[[128 103]
 [106 128]
 [126 137]
 [104 119]]
->
[[128 103]
 [104 119]
 [106 128]
 [126 137]]

[[140 141 138 140 133 140 138 139 137 141 140 140 138 133 138 133]
 [129 129 127 130 136 129 136 129 135 129 129 129 136 136 136 136]
 [138 138 136 138 144 138 128 139 127 138 138 138 127 144 127 144]
 [142 142 139 142 120 142 152 139 150 142 142 142 151 120 152 120]]
->
[[129 129 127 130 136 129 136 129 135 129 129 129 136 136 136 136]
 [138 138 136 138 144 138 128 139 127 138 138 138 127 144 127 144]
 [140 141 138 140 133 140 138 139 137 141 140 140 138 133 138 133]
 [142 142 139 142 120 142 152 139 150 142 142 142 151 120 152 120]]

[[151 116 105 120 106 116 116]
 [152 117 104 121 105 117 117]
 [117 151 139 148 139 151 151]
 [123 138 132 136 133 138 138]
 [132 136 124 136 125 136 136]]
->
[[151 116 105 120 106 116 116]
 [152 117 104 121 105 117 117]
 [132 136 124 136 125 136 136]
 [123 138 132 136 133 138 138]
 [117 151 139 148 139 151 151]]

[[127 130 128 130 129 130 127]
 [129 127 128 127 128 126 128]
 [137 109 128 106 128 107 131]
 [132 120 128 118 129 119 128]
 [117 148 129 154 126 152 128]
 [128 129 128 128 129 129 127]
 [133 123 127 117 132 120 125]
 [126 131 128 132 127 131 129]
 [118 133 131 147 119 140 137]
 [129 122 129 124 126 123 131]
 [137 106 128 105 127 104 133]]
->
[[137 106 128 105 127 104 133]
 [137 109 128 106 128 107 131]
 [132 120 128 118 129 119 128]
 [129 122 129 124 126 123 131]
 [133 123 127 117 132 120 125]
 [129 127 128 127 128 126 128]
 [128 129 128 128 129 129 127]
 [127 130 128 130 129 130 127]
 [126 131 128 132 127 131 129]
 [118 133 131 147 119 140 137]
 [117 148 129 154 126 152 128]]

[[107 112 106]
 [120 128 116]
 [103  99 113]
 [145 145 139]
 [106 103 110]
 [126 130 121]]
->
[[103  99 113]
 [106 103 110]
 [107 112 106]
 [120 128 116]
 [126 130 121]
 [145 145 139]]

[[141 119 129 121 128 119 119 119 129 141 129 141 119 141 129]
 [141 130 129 131 128 130 130 130 129 141 129 141 130 141 129]
 [128 143 141 141 140 143 143 143 141 128 141 128 143 128 141]
 [123 152 147 149 145 153 152 152 146 123 146 123 152 123 147]
 [117 150 153 147 151 151 151 150 153 117 153 117 150 117 153]
 [132 139 138 138 137 139 139 139 138 132 138 132 139 132 138]]
->
[[141 119 129 121 128 119 119 119 129 141 129 141 119 141 129]
 [141 130 129 131 128 130 130 130 129 141 129 141 130 141 129]
 [132 139 138 138 137 139 139 139 138 132 138 132 139 132 138]
 [128 143 141 141 140 143 143 143 141 128 141 128 143 128 141]
 [117 150 153 147 151 151 151 150 153 117 153 117 150 117 153]
 [123 152 147 149 145 153 152 152 146 123 146 123 152 123 147]]

[[127 101 115]
 [100 123 124]
 [147 150 134]
 [153 110 131]
 [156 122 122]
 [128 109 152]
 [109 143 147]]
->
[[127 101 115]
 [128 109 152]
 [153 110 131]
 [156 122 122]
 [100 123 124]
 [109 143 147]
 [147 150 134]]
